Each path below is one point turned by a fixed rotation once a step. After each direction that follows a path, write how fast that rotation turns it, in degrees each step (0 if it stays still).
Each turn is a multiple of 5 degrees from 10 to 175, or 0.
Each row of a path follows its step; steps can be skipped.
Path 1:
step 0: [  1 -15  23  39  11  -3 -20  -9 -27   9 -23  25   5 -23  -9  30   7  45
 -22   3 -26  14 -18   1 -32  40  14  -9   7  25  19]
step 1: [ 35 -31  14   4  10  20  -2   9 -19  30  -5 -14   2  10   3  19  24  12
  40  33  -4   3  53 -16  -7  -2 -36  25 -15  12  16]
step 2: [ -8  11 -27 -27  -9  41  15   8  22 -25   5 -12  -1   3  23  13   1   3
   4  42   8 -19   5 -50 -35   1  -1   5  39 -32  -2]
step 3: [-17 -11  25 -34  33 -29 -24  -6  20  25 -13   6   7  -1  43  16 -27  -6
 -11   6   4  -6 -32  17 -37  34  25  13  17  -9 -14]
step 4: [ 13 -14  30 -14 -14 -22 -54  -8  21  26  14 -30  28  10  -2  18 -18 -16
  23 -14 -11  -2   1 -13  36 -33  -4  17  -8  -3  34]
step 5: [-18  42  32  20 -25  20  10  -9  20 -18  10  -5  -6  -8  -8  -3   4 -17
   7  27  19   3 -28 -38  27 -27   7   1  36  43  -2]
step 6: [ -4  30  23  14  31  -3  16  -3 -30  11  16   1 -24  24  22 -19   5 -32
  -5   7  31 -29  -7  57  -7 -10  21  27   5   3 -18]
step 7: [  4   6 -18  16   2  12 -30 -10  17 -10  30   2  -9  15  -7 -29  -8  -8
 -35 -53   5  -8  22  16  23   1 -14  27   1 -44  39]
step 8: [-30  18   8  10 -25  10  -8  10  13  -4 -12  26 -22  -1  11  -6 -10  10
 -62  -3 -13  46   0  -6  25  11 -31 -23 -14  38  -4]
step 9: [  2 -22  12  19 -14   2  31   2 -41 -15 -17  -8   2  36  14  23  -4 -28
   1  17  -9 -22   3  36  -2  -6 -35 -33 -46  13  -4]
step 10: [  4 -11 -28  -2  12  19  -7 -23  13 -50 -26   7 -13  -4 -25 -29   9 -14
  37 -12  17 -35   6 -15   5  26 -31 -22  -8 -36  -2]
[-17   4  -3  10  -3  -4  -1  -8   3  -3 -12  13  -2  -9   1   7  12   1
  -2  -2   7   5  -7 -12  -1  -7  -4   4   5 -12  -1]
135
[  3   3  11   6   7  10 -10   0   2   6  -6   6 -12  -3  -5  -1 -17 -10
  -7  12  -4  -9   1  -5  -7  -7  -6  -4  -3  -6   8]
0
[ -2  12  -3  -8  -3  -3 -16  10 -12   7  -7  -5  -5   6   4   5   8   0
   4   5   1   8   8   8   0 -13   3  -1 -10  -7  -9]
145
[  5  -2  -2  -1  -5   5   6   5  -8  -5  -4   9  -3   4  -8 -15   1  -9
  -3  -7  -6   6 -15   9  12   1 -13  -6  -5  -8  -8]
25
[  0  16   9   9   4 -10   8   4   6   7   8 -10   4  -9  -2  -9  -5 -13
   0 -10   0   9  -1   0   2 -11  10   1   4  -4  -2]
40
[-10  -1  -3  -8   8  -9  -4   0   8  -1   6   8  -6   5   1  -4  -5   8
  -3   1 -12  10  -4   5   6   6  14   1  -6 -13  15]
90
[  6   4 -10 -17  17  10   8 -10   2  -4  -1  -3  -2  -3   1 -10   8  -2
  -9   2  10   0   0   3  -8  -6   0  10   1  -6   1]
85
Path 2:
step 0: [ 47   8  -5  37   1  -4  32 -12  15 -17  11 -15  52  -4   2 -11 -20 -22
  31  -1  -6  -6   6 -25  32  -3   6   0 -36 -18  23]
step 1: [ 22  17 -42 -18  30  22  19  -1  -8  22  -5  -1  20 -38 -23 -24 -26  29
  -2  -6 -20 -15  -5 -30  11 -21  -5   7  41   4 -24]
step 2: [ -9 -24 -30 -24  -6  -9 -26 -23  30  -1   4  49  38   2 -23  -3  -6 -30
  -3  14  -2 -24  14 -12   8  23 -23  20  10 -42   0]
step 3: [ 20  -5   4  23 -14  -5   4   4  -1  15  14  25  55   4 -21   1  -7  15
  17   0 -29 -15  16 -17   8   1  58 -20 -43   1 -26]
step 4: [ 22  19 -14   5  30   8  58 -26 -22  12 -20  11  13   3 -56   3 -10 -15
  -2  -4 -11  -2  17  -4  26   6 -24 -31  24   2  -3]
step 5: [ 23 -32  23 -21  30  -1 -22 -17   9  22  12  51  15 -31 -12 -10  -8  -3
  22  28 -19 -10 -35 -14 -13  19 -10 -12  29 -19   3]
step 6: [ -1 -27   2 -13 -17 -30 -14 -15   5  37 -20   8  19  34 -13 -32  30  16
  -3  13 -27   3  29 -23  41   3  18 -26 -20 -15 -11]
step 7: [ 29 -17  -1  34   9   0  30 -21  -7  -4 -21  49 -17   8 -18  -3 -38 -10
  -5 -26  15  12  -3 -15  36  13  33 -29   6  20  12]
step 8: [ 24  25  17  -9   9  25 -22 -13  -9  36 -12  20  11 -30  21   1 -11 -16
   9   3 -44  38   3 -28   8  10 -30 -34  24 -11  18]
step 9: [ 17 -51 -23  -4  15 -17 -26  14 -12   3  -7  21  16  -2   6  -8  50 -10
 -12  24  17  13  -1 -45  40 -25   6 -10  12  -9  -3]
step 10: [ 14 -21  -4  10 -10  14 -10 -23  11 -33 -34  27 -12  24 -14  -3  -8   0
   2 -36 -38  33  13 -43   7  20  26  12  -1  20 -31]
[ -3   5   1  -1   6  -7   2   7   3   8   3 -11   1  -2  -9   5  11  14
   4  -8  15   1  10 -11   8  -7   9  -5   7  -1  -1]
130
[  1  -1 -11   2  -3  -5 -16  -8  10  -3   0  -4  -3  12  -5   3   0   1
  -1   7   4   3   5   5   4  15  17   0 -11   7  -8]
100
[  3  -6  -2  12   6  -6   5  -2   7  -5   9  12  -3   9  -1   5   2   3
   1  -8  16   1  -6  -9  -3  12 -17   5  -4  -2   2]
145
[ -9   6   0  -7   2  14 -14  -1  14  10   7   9   1   0  -3  -1   0  -8
  12  -1   9   7  -5  10   1  -7  -6  -6   4  -4  -3]
115
[  7   7  -3 -11   1   7  -2  -8  -9  -1  -4  -2   0  15   5  -4   7   3
  -3  -3   1  -4  22   5   1   2 -15  -4  -3  -7   1]
160
[ -6 -10   4  -3 -17  -4   4  -5   5   1  -3  10   1   5   0  -2  -2   3
  -9 -18   2   4   5   4  -6  -8  10   3  -2 -15  -5]
95
Path 3:
step 0: [ 22  13 -11  -2  -9 -10   6  -8  10   2   2  14  26 -31  -2  14  -4 -29
  14  24  -6  10  18 -33  26 -36  -4  52  -2   5 -26]
step 1: [ 37  24  16  20 -21 -21  -6 -29   1 -17  36 -10  23  -9   2   8  37 -29
  19 -17   6 -17  35  21   9   5  -9  10  -4   1  -4]
step 2: [  2   2  -4  31  -2  -5  -9   2  -8 -20  -9  29  12 -55   7  26   5  -3
  -1 -31 -19 -11  15  24  -5  -6  24  38  19  24  10]
step 3: [ 14   7   7   4  -8 -40 -17 -16  40  11  -8  -8 -19 -47 -13 -13  -7 -20
 -12   9  -1 -18  35 -13  10  -7  24  34  -7 -13  -7]
step 4: [ 18  44   8   2   4   4  22 -28 -20  -4  21 -17   4 -17 -18   0   2 -20
  -6 -16 -21  -5  30 -10   2  42  -6  49   8   5   4]
step 5: [ 12   4   0  30  16   2  10 -25   9 -31 -15  20   5 -17  -5  15 -12 -42
  24 -12 -15 -12  26  -2 -23  -7  26   8  43 -25  -2]
step 6: [ 19  17 -27   9  17 -46   0 -30  12 -15  20 -16 -25 -45  -5   6 -29  -1
 -14 -17   4 -25  10   7  -8   6   4 -11  12  13 -27]
step 7: [ -6  18   3  18  19  -6 -14  -8  -6  -7  -9 -29  -3  18 -27  20  -6  -7
 -18   5 -21 -25  29 -18 -14  17  27  40  24  35 -24]
step 8: [-10  17 -20   7  19 -31  17 -32  33 -27   7   3  -5   3 -24  21  -6 -27
  36  21  -5  12  -6 -12 -27  -2  -9  40  13  -6  -3]
step 9: [ 24  24   8  10   8  -6   6  -6  15 -31  22 -35   3 -10   2 -12 -18 -22
  20 -22  10  10  14  10 -16 -18 -11  -1  28  47 -36]
step 10: [ 16   7 -19  20  50  -3 -27 -25  -5 -14 -11  -7   5   0 -10  23  14   5
   2  15 -18 -11  15  29   6 -38  11  29   4  30 -17]
[ -2  14  -4  -7   1  -1   7   7  -3   8 -19  -2  -2   1   9   8  -1   0
   6   3  19  -9   8   5  -1   1  -6  -2   1   2   8]
0
[ -1   7   7  14  -1   2   4   1  -2   4  11   2   3   4 -15  -6 -11  -2
  -8 -10  20  -6  -7   6   3   1  -4   3  -6   4   2]
140
[  2 -12   2  13   1  -6   3   6   0  -4  -7  -5  -9 -12   0  -7 -11  15
   3  -2  -3   0   4  15   5  -8  -4  -8   9   6   2]
100
[ -8  -2   7  -3  -5   0  10   6   6   5  -4  -8  -5   1  -9 -12  -6  -2
   7   9  -5  11   3 -10  -1   6 -11  18  -1   0   8]
85
[ -3   2  10   4   5   9   2   5 -11  -2 -13  19   5   2  -2  -6  -5   7
   6   0  -3  -4   4  -8  -5  -6   8   6  -5   5 -16]
145
[-10  -2   5   7   3  -1  -9 -10  -4   8   6   8 -11   2   7  12 -13  -6
   3  10   5   9   5  -3   4 -14   3   2   0  -7   8]
140
Path 4:
step 0: [  8 -29  -4   4   7  26  30   5   7 -23  37  -6  -1  48  -5  20 -25  10
 -28  29  -9   4 -16   8 -33   2  -3   9   1  16 -11]
step 1: [ 25  -1  -6  27 -13  -8  -1  34 -14 -14  12  16  25  31 -22  -8  11  -9
  -8   3 -28 -26 -33  13  -6   8  13   2 -51 -16   0]
step 2: [ 16  19 -22 -12  -6  13  29  17   1 -12   2  14   0  23  26 -44 -43 -23
  -7   4   8  -8 -30  36 -12  15   8  11   4   8  -5]
step 3: [ -5  -1  33 -12  15  12  35  20  -5   3  19  14  -7  -2   0  22  -8   6
   5   1  -9 -21 -47  27 -31   9   5 -33 -23  -1 -32]
step 4: [ -9  -8 -28   5 -23 -10  17  42   8 -31  16 -21 -10  25 -10  21 -12  11
 -13  22  25  -5 -29  17 -10  23  20  16  -5 -30  -8]
step 5: [ 23  27  -5  40  34  26  12  13 -15 -28   3  23  29  15  -5  -4   6  -2
 -17  15   9  20 -28  24 -11   9  24   0 -14   1 -25]
step 6: [ -7 -16  -3 -22  -1   8   8  -4  18 -33  45  22  23  13  -4 -10 -13 -25
   5  -4  17 -27 -47   8 -24   6  19  18 -10  20   2]
step 7: [ 12  -1 -15 -38   1   1  28  37 -22  -6  12  21  27  26  12  14   3  10
 -21 -27  -9  -6  -6  18 -14  30  19 -15 -14 -25 -24]
step 8: [ -8   6 -15  34 -15   6  44  24 -10 -26  14  19  -7  16 -30  -7 -21  22
  14 -18   2  -3 -29  27 -21  13  -4  13  27   7 -13]
step 9: [-26 -18   1  16  -1  26  -1   0  -7 -18  19   1  30  15  -1   8 -28  -8
 -19  11 -11  25 -40  20  -2  37  -5 -11 -38   1 -24]
step 10: [-12 -12 -29  -2  16  16   9  29  -7 -16  19   8 -11  33   2  -9   0 -18
 -10  -8 -16  -2 -25  14 -47 -22  29  29 -21 -22   5]
[  4  -5   6   4  -4   3   6   4   0  15 -11 -13 -14   5   2  -8  -9  -5
  -3   3 -15   1 -11   2   2  -5  -2   5 -11   0   3]
40
[  5   8 -15   3   5  10   6  14  -2  10  -7  -1   3  -1   1   0  -1  -5
   3  -1   5   8  11   9  -7 -13   4  -1  11  10  -2]
130
[ -1   2   7   9   2 -10   0   3  14   0  -4   6  -1   3 -18  12 -12 -14
   9  -9  -2  -6   5  -4  -1  -2   6  -2  -4   5  -3]
145
[ -6 -10  -6   0  -7  -5   8   0   4   2 -11   3 -10 -10  -7   9   2   8
  -2   9  -7   6  -6   3  -2  11   2 -12  16   1  -8]
80
